R: 4 groups of rows, each row roughly a mix of its group's hidden directions:
R (132 x 12):
[[-33  14 -28 -43 -18  32  -8 -40 -21  -8  22 -14]
 [-26 -17  14  13  19   6  16  10  58  -5 -37 -36]
 [  7 -16   6  40 -23  37  -8  -2  43  -3  30 -39]
 [-27  16  -2  27   0  45 -13 -23 -41  -5   0 -44]
 [-10 -33  23 -18  35 -40  25 -21 -25   6 -33 -22]
 [ -2  26 -14  52 -22 -32  18 -34  29   5  14 -24]
 [-39  23  10  34 -12  30   3  43  13 -34  -5  24]
 [ -8  18 -10  19  -7   3  18   5  44  11  34 -60]
 [ 28  28 -46 -36  -2   6 -40  -9 -11  33  14   0]
 [  5 -38  33  11   0  31  -8  17 -20  -1   8 -61]
 [-18  23 -11 -48   3  11  -9  22 -30  12   1 -56]
 [ 34   8 -33   1 -22 -14 -43   9  29  35  24 -24]
 [ -1  13 -21  42 -30   1 -49 -14 -41  10  19 -10]
 [ 11  26 -38 -14  35  -9   1 -23  12  19   4  58]
 [  6   4 -16  50 -32 -34   1 -36  17   1  35  18]
 [-38 -24  12 -19  14 -16  39 -19  47 -16 -25  -8]
 [ -8 -26 -25  -2  -4 -66 -22 -24  26  24  -5  -4]
 [ 15  -3  10 -27   2  13  -5  30  26 -15 -44  56]
 [ 51  21  -7  21 -21  17 -10 -19  20  -4 -20  51]
 [-11 -29  15  42  -2   1 -26  21   0   9  -3 -62]
 [ -4  -4  24  -4 -16 -42  35  17  -5   1  18 -61]
 [-47  -7 -17   3  19 -37 -17   5  27  14 -39 -33]
 [  9 -31   4  19  51  -2  -3   5 -24  32  38 -33]
 [  7 -14   8  12   9  56  20   4  33  -9  54   6]
 [  2   1 -16   8 -24 -65 -27  26  22  23   0 -25]
 [  7  31   7 -28 -13  30 -10  13 -65  -7 -15 -19]
 [ 20 -47  23  11 -21  36 -42  -5 -20 -14 -24  14]
 [ 18 -17  31  -7  52  14  16  56 -10   8  -5  -2]
 [ 30 -33  19   3  11  -4 -16  38   4  -3  -7  62]
 [ 27   3 -19  14 -40  14 -24 -60  -3  -4   7  29]
 [ 47   9   0   9  -3  35  14  14  30   4  54  19]
 [-32   7 -10  13  15  65  -4 -35  12 -19 -20  14]
 [-28   2 -14 -13 -32   6  22 -65  25 -22  10   6]
 [  3  27 -19 -15 -19  30 -38 -21 -53  -4 -19  21]
 [ 35  12 -33 -28  11   3 -23   8  19  42  29 -33]
 [ 14 -40  28   6  30  35   5  -2 -29   9  21 -45]
 [-16  36 -12 -38  -6 -32  34  -5   5   9   3 -52]
 [-38 -43  19  20  18 -33   9 -26   2  -7 -40 -15]
 [-17   6   6  -3  16  -2 -28  21 -50  -7 -53  29]
 [ 31 -15 -15 -31   9 -53  -9 -27 -11  36  -6 -25]
 [  3  41  15  33 -13  39  -2  34 -11 -25 -29  25]
 [  7  -7  -4 -13 -16 -12 -23  -5  -7 -14 -31  75]
 [ 43  -7  18  -3  -7   4   6  -5  14 -15 -38  63]
 [ 13  32  20  -5  -6  36  15   7 -52 -26 -15  37]
 [ -5 -11 -12  39 -18 -19 -11 -25  34 -11   1  61]
 [-17 -61  12  12 -22 -42 -31  20   8  -1  14  -2]
 [ 24  18 -11   9 -54 -31   6 -31  38  -9  -6  24]
 [ 27  23   1 -48 -16  39  23 -10  25 -19 -14  32]
 [  8   3 -23 -63  -9 -16  -8 -21 -38  17  31  -8]
 [ 21  17   4  24 -47  51 -21  19  -3 -15  32  -4]
 [-16 -31  17   4  21  51  31 -12  23 -14  40 -12]
 [ 37  -7  -6 -36   1  -5  16 -24  15  -1  12  64]
 [-55  25  -7  11  -2  44   5 -20   1 -33 -24  19]
 [ 11 -18  26  61 -22  19  10   8  35 -23  14  20]
 [ -2  10 -10   9 -17 -30   2 -11  14  20  10 -76]
 [-40  60 -27  11  21   0   8  30  19   7  -7 -15]
 [-19  24 -12  30 -52 -31 -28 -14 -38 -10  -5   1]
 [ 12  23 -38 -16   4  32  -4 -61  23   9  -2  21]
 [ 36  14  -4  -5 -32 -25  16 -13  43  -9 -10  50]
 [-20 -46   9  -9  -7 -56 -19  41   0   5  15   3]
 [-11  12  21  32  19  66   9  -2 -25 -16 -17 -23]
 [ 46 -44  22 -21  12 -36  14  22  11  19  24  -3]
 [-13   5  -3 -30  -9 -15  55 -50  12 -12  28  -7]
 [  3 -29 -15  21 -11 -46 -16  -4  56  20  19 -15]
 [ -6  21   0 -29 -50 -25  16 -42 -12 -22 -32  -2]
 [  5 -17   6  10  20  59 -23 -16 -51  -5   7  21]
 [  0  36 -19 -17 -25  57 -13   8 -14 -13  36  21]
 [  6  14 -10 -13 -10 -73  13  31  26  14   9   6]
 [ 13 -51  28 -21 -47  -3 -27  28   8 -16  -9  -5]
 [-20 -24  13  44   5  52 -10 -32   1 -24 -20  16]
 [-46 -23  -4  -3  44 -34  14 -10  30   9 -30 -16]
 [ 33  28 -16   5 -34  47 -10 -19  38  -9   2  25]
 [-10  31 -21  49   9 -61   0  -6   3  18 -12   5]
 [-19  -5  18  53   5 -14 -19  37 -21   4 -18 -44]
 [ 18   2  13  61 -33 -19  -2 -38  -1  -9 -30  -4]
 [-41  40 -15  11 -42 -14   8 -13  24 -28 -24  19]
 [ 66   6   6  24  -7  13  -8 -21 -38  10  14  25]
 [-11  -8  14   5  45  10 -16  30 -55   1 -26  28]
 [ 19  -9  23 -26  26 -23  19  42 -46  14  24 -19]
 [ 13  -6 -14 -22 -16 -12   3 -25  38 -10  -2  69]
 [  4   6  26  36 -19 -30  38 -15  32 -17 -39 -19]
 [-13  23 -21  20  40  50 -13  22  18   3   7  39]
 [ 24 -49  17  19  25  -4 -41  11 -39  19 -16   0]
 [ -7 -24  36   3  -4  -9  36  27  -7  -7  38 -52]
 [ 39 -23  25 -30  46   4  41  -6 -17  11  12  10]
 [-26 -18   9  35  14  10  28   6  61 -17  18  20]
 [-34   7  16 -12  14  46  12 -14 -49 -28 -26   8]
 [  2  20   1   2 -27  53 -23 -19  -4 -14 -49 -27]
 [ -4  12   2   8  21 -48  43   0  -5  19  33 -42]
 [  7  15   8 -28  -8  59  14  -5 -42 -19  33  11]
 [ -3 -17  22  24  -2 -18   0  16 -17  11   3 -76]
 [ 15   7  37  13  -9 -30  20  -1 -47 -11 -48 -17]
 [ -3   3  29  24  27   8   1  61 -23   4 -14 -38]
 [ 31  51 -13  15 -12  37   8 -43 -20   3  -4 -16]
 [-35  54 -10   4 -30 -26  23  -9   4 -14 -24 -30]
 [-11 -32   6  19  32 -45 -18  48  -1  14   3  28]
 [ 35  41  -7 -43  17  -1  47 -19  -9  12  14  -4]
 [ 13  19  10 -33 -12 -58  39  31   6  -3   7  17]
 [-36  31 -26 -11 -51 -15  -5  -1  34 -22   4  24]
 [-19  11  -7 -16 -21 -26  27 -32  -3   4  25 -62]
 [-16  -1  -5  48 -29 -14 -22   2  51 -12 -32  14]
 [ 32 -43  12  26  45  -7   0  -6 -21  26  34   4]
 [-18  -6   6 -27  35   0 -16  72 -13   8  -7   1]
 [ 44  32 -16 -40 -14  18 -15   1 -43  14  21   6]
 [ 23 -34   9  13  20 -44  11 -13 -14   8  21  54]
 [-31 -17   2 -45 -13  10  -3 -22 -49  -8  15 -38]
 [ 23  27   7 -49   1  -5  31   9 -51   1  28   3]
 [ 31 -14 -27 -40   2 -35  -7 -24   4  33  40  -1]
 [ 45  22  24 -36   1   4  60  -3   1  -9   0   8]
 [-13 -23 -26 -23   4  20  -8 -52  35  -5   5  43]
 [  0  -1   7  66  -6  17 -20  -1  26 -13 -38  26]
 [ 14  38   1  36 -51  18  -5 -21  13 -15 -29 -26]
 [-35  22 -16  32 -28 -15 -15  -8 -18   4  18 -56]
 [ 18  14 -36  -1 -18   3 -34 -40  28   7 -25  43]
 [-57 -33 -11 -10  31  10 -23 -11 -12   9   1 -41]
 [  3 -47 -13 -18 -27 -22 -13 -51  15   3  33   8]
 [-31 -11 -14  43   3 -28 -37   9 -29  19  25 -30]
 [  6  26 -18  19 -15  60 -42 -11 -18  -8 -14  22]
 [-33 -25 -18  13 -17  27 -25 -47  31 -17  -7  26]
 [-31  -3  -1 -19  33 -21  25  30   1  15  39 -45]
 [-23 -23 -12  11  29 -47  -3 -33  19   9 -39  26]
 [ -8  35 -28  15   1 -60  -6  -8   6  27 -22 -30]
 [  7   6 -14  67  -6  -7  -1 -16  43  13  27 -17]
 [-29  16 -27  -4 -25  25 -27 -38 -34   0  19 -36]
 [  5  12  15 -39  12  45  12   1 -57  -6   3 -25]
 [ 14 -43  20  52   9 -21 -33  23 -17  16  -3 -18]
 [-23  29  -8 -63  -2  24  29  17  18 -10   9 -22]
 [ -2 -10   6 -24 -42 -61 -18  18  -2  -2 -33 -13]
 [-13  -6  18  32   9  -3  18  34   8   6  32 -63]
 [-29 -36  11 -23  17  21 -10 -21  12 -16 -60  10]
 [  7  46 -23 -46 -15 -13  -7   6 -41   2   1  34]
 [-24  27 -10 -10  10  47 -26  17 -14 -16 -42  34]]
the two rows of each list that fit no group, in list order (the others fit one group, some only roughly):
- K519: [ -5  29   3  51   0 -28  41  -7  38   0   4 -25]
- K435: [-21  29 -27 -24 -33  16 -48   7 -33   3  -5 -27]
- K493: [ -3 -22   4  13  15 -26 -42  18 -34  23 -34 -40]
- K657: [-33 -31  20  27 -12  29   4  -9  32 -38 -18  32]
- K913: [  2 -13 -35  -2   7 -21  -3 -26  51  18  40  32]
- K986: [ 57  30  -3  18 -36 -16 -17  37  14  10   3  15]
- K178: [  1  19  -6  39 -38 -20 -45  27 -39   1   2   3]
- K475: [ -9  42   1  20 -31  33 -23  49  -3 -13 -15 -24]
- K148: [-32  -6   1  72   1  -3  -8 -23  -4 -17  -6  32]
- K23: [-16 -24  16 -45  35   9  51  -8  -1  -6  31  -8]
- K393: [-19 -18   5  38 -18  29 -47  -1 -46  -6   1 -22]
- K552: [ 16   3 -29 -18 -14  -3  10 -63  48   9  10   2]
- K926: [ 11 -15  16  29 -33 -34   9 -34  -6   2  -2 -57]
- K823: [ 12 -41  -3 -28  -8 -31  11 -19  56   1  13  26]
- K969: [ -3  44   1   2 -54 -41  24  -3  -3 -24 -11  19]
 => K519 K148
- K492: [ 27 -21 -10  -8 -11  14 -52 -16 -52  20  14 -14]
- K392: [ -3  23  -4  26 -24  35 -44  12 -29   0 -23 -41]
- K56: [-37  20 -24  16  11 -60  21 -24  20  13   3 -18]
- K163: [ -9   5  25 -25  -9 -10  12  -8 -65 -20 -42  -4]
- K202: [  4  -6  16 -18 -51   3  -9  -2 -59 -16  25 -20]
- K288: [ -2 -32  13  50  13 -54  14 -31  -7   8   3  -3]
- K179: [  9  21 -11 -33  23  55 -12  10 -25  16   7 -42]
- K321: [-65   2   4 -18  -6   8  -2 -14 -33 -28 -38  -3]
- K548: [ 10   7 -12  20 -13 -19 -33 -44 -28   5 -53  18]
- K79: [ 24  56  -3   2 -42  10 -19  20 -37  -8 -19   3]
- K556: [  5   3 -12  36 -12  59 -19 -24  38  -1   7 -24]
 => K492 K56
- K380: [ 54 -17  -8   2  -8  30 -20 -44 -19  16  32   6]
- K603: [-37  -1 -23 -22  33  21  13 -35  19  13  11 -46]
- K587: [-34  28  -6 -14  41  -8  -1  34 -29  -2 -36  32]
- K281: [-25   9  12 -10 -11 -44  46  31  22  -9  29 -25]
- K622: [ 40   1   6  27  -3 -40 -14  33 -24  13  15  43]
- K605: [ 45   6   1 -47 -32  -7   3 -30 -24  -6  -7  35]
- K902: [-21   0  -2  18 -34  10  -6 -53  19 -24 -49  -3]
- K617: [ 70   3   8  13 -26 -39  -7  16   6  18   3   8]
- K228: [ 21 -38  16 -43  34 -11   3   0 -43   8   3  31]
- K989: [-18 -36   8  19  -4  39 -14 -13   9   0  23 -59]
- K58: [ 41 -13  27 -27  -4 -29  30  27 -19  10  33 -29]
- K128: [ 21   4  -2 -67 -20 -23 -10  31 -31   5   9  13]
 => K605 K128
- K40: [ 53  23   6   9 -21 -14 -13  29 -24   1  -4  49]
- K135: [-20 -53   2  11  23  28 -38  -9 -25  11  17 -30]
- K336: [ 17 -41  25  29 -55  -7  -8  -8  21 -24  10  20]
- K231: [ 32  24 -25  14 -10  -4 -37 -16  -4  10 -32  53]
- K422: [ 10  49   0  22 -13 -11  -5  -2 -48   6 -34 -37]
- K506: [ 21 -44   0 -23  42   2  13 -52  -7  19  14   4]
- K83: [-17 -18  -2 -50  33   8  14 -39 -47   3   3  -2]
- K353: [  3 -16  22  18   9 -59  13 -10 -18  -5 -46  29]
- K645: [ -2  53   0  13 -24  51  16  -3  22 -21 -21 -20]
- K51: [ 24  47   4  32 -52  -5 -10  14  -8 -17 -26  18]
- K263: [ -7  12   5  57  -7  11  30  -9  23  -5  48 -27]
- K70: [ 21 -35  11 -28 -24   0   1 -29  -1 -20   1  61]
- K584: [-13 -17 -15 -20  18  32 -54  40  -7   6  -6  31]
 => K422 K645
- K856: [-33 -31 -12  24  31 -50  -7 -33   6  19 -11 -14]
- K352: [  9  -2   8  -1 -17  33 -33 -26 -39 -14 -56   8]
- K52: [  4 -27   8 -22  16  12  19 -54 -41 -10  11  34]
- K500: [-35  29   1 -20 -12  48  16  38  27 -29   7   2]
- K520: [-21  25   5  -8 -26   6  38 -11  54 -26 -30 -13]
- K425: [ 24  18  23 -14 -18  18  29 -29   1 -26 -58  16]
- K641: [ 35 -14 -17  37   0 -16 -16 -61  17  23  -4   0]
- K521: [ 16 -11  26  -1   3 -31  57  18  23 -11  37  25]
- K314: [ 28 -55  29  -4 -13 -21  -7  11  28 -10 -23  36]
- K561: [ 35  38  12  -3 -47  16  24  -7  25 -25 -27  17]
- K991: [ 10 -37  17  10  -5  50 -47  32   1  -3 -15 -17]
 => K856 K314
- K18: [-34 -51  -1  17  12 -27 -10 -42  19  -5 -23  20]
- K131: [ -7   1  32  20  41  50  17  30 -13 -11 -28 -17]
- K222: [  8 -32  19 -16  18   1  17  -7  42 -14 -44  43]
- K230: [  4 -21  15 -32  36   3  35 -45 -41  -3   0  14]
- K736: [  2 -47  28 -29  31 -15  38  14  27   4  12 -23]
- K260: [ 41  47  13  26  10  21   6  34 -15  -1 -30  23]
- K262: [ -5 -31  14  23  45  -2  20 -13   1  20  14 -57]
- K959: [ 12  -2   0  34  -8 -63  15 -29  31  10 -26  -7]
- K593: [ 13 -45  36  16  21  53  18 -18   0 -19  -1  13]
- K718: [-38 -31  -1 -32  40   0 -12   3 -48  11   9 -21]
- K35: [-38   1 -20  -8  30 -16   4 -45 -19  18  -8 -48]
- K881: [ 17  30 -33   3 -14 -56 -32  18  11  29  -9   6]
- K782: [ 47  32   0  10 -35  -3  -8  17 -13  -8   6  55]
- K129: [ -1  -4   0 -51   7   6  43 -17  37 -16  10  40]
 => K959 K35
- K397: [ -6   9   7 -23  -2   6  54 -10  64 -18  -2   4]
- K292: [-19  32  -5 -11  15  49  18 -33 -49 -13   4   0]
- K948: [-48  30 -16  -6  20  53 -16   4 -17 -12 -27   0]
- K318: [ 12  19   8 -44 -34  15  35 -35   0 -30 -16  26]
- K947: [ 13 -14  -9  -4 -25 -67 -31  27 -10  21  16  -6]
- K204: [ 19 -19   9 -41  15 -27  14 -30 -47  18  -1 -34]
- K806: [ 47   1   2 -38 -18  -7  25  16  32   4  42  20]
- K795: [-40 -18   4  49  -5 -31  -3 -34 -18  -2  -5 -37]
- K261: [ 32   8  23 -53  10  12  39  -7 -19 -13 -29  22]
- K415: [-17  10  -8  44  36   0 -13   4 -47  22  23 -33]
 => K806 K415
- K682: [-29  19   3   1  25  30  24 -14 -13   2  -6 -67]
- K660: [  2  55  -5   2 -27 -45  24  11  -4   5  -6 -40]
- K394: [ -8  -7 -27 -16 -41  20 -33 -29 -14  -1  53   0]
- K848: [-54  20 -25   2 -30  12 -26 -14  -1  -6  -1 -47]
- K764: [ -4  -1 -15  26  25 -42 -30  46  15  34  -4 -20]
- K960: [-36  52  -4 -29 -17   2  13  47  -9 -20 -10  -2]
- K431: [ 10 -13   2  35   6  74 -27  -5  15  -1   4 -12]
- K254: [ 14 -68  27  22 -12 -19 -24  25  13   3  12 -12]
- K509: [-37  32 -15 -56 -33   3   7   3 -14 -25   2  20]
- K922: [  5  12 -10 -57  11  27  -1 -26 -32  -7 -24  39]
- K42: [ 25 -46  27   5  25  -2 -12  13 -43   0  -1  43]
- K497: [ 42  -9  14  26 -47  34 -32   4  14 -15 -16  18]
- K667: [-31 -24  14  -9  46  46  19  24   2 -13  26  19]
 => K497 K667
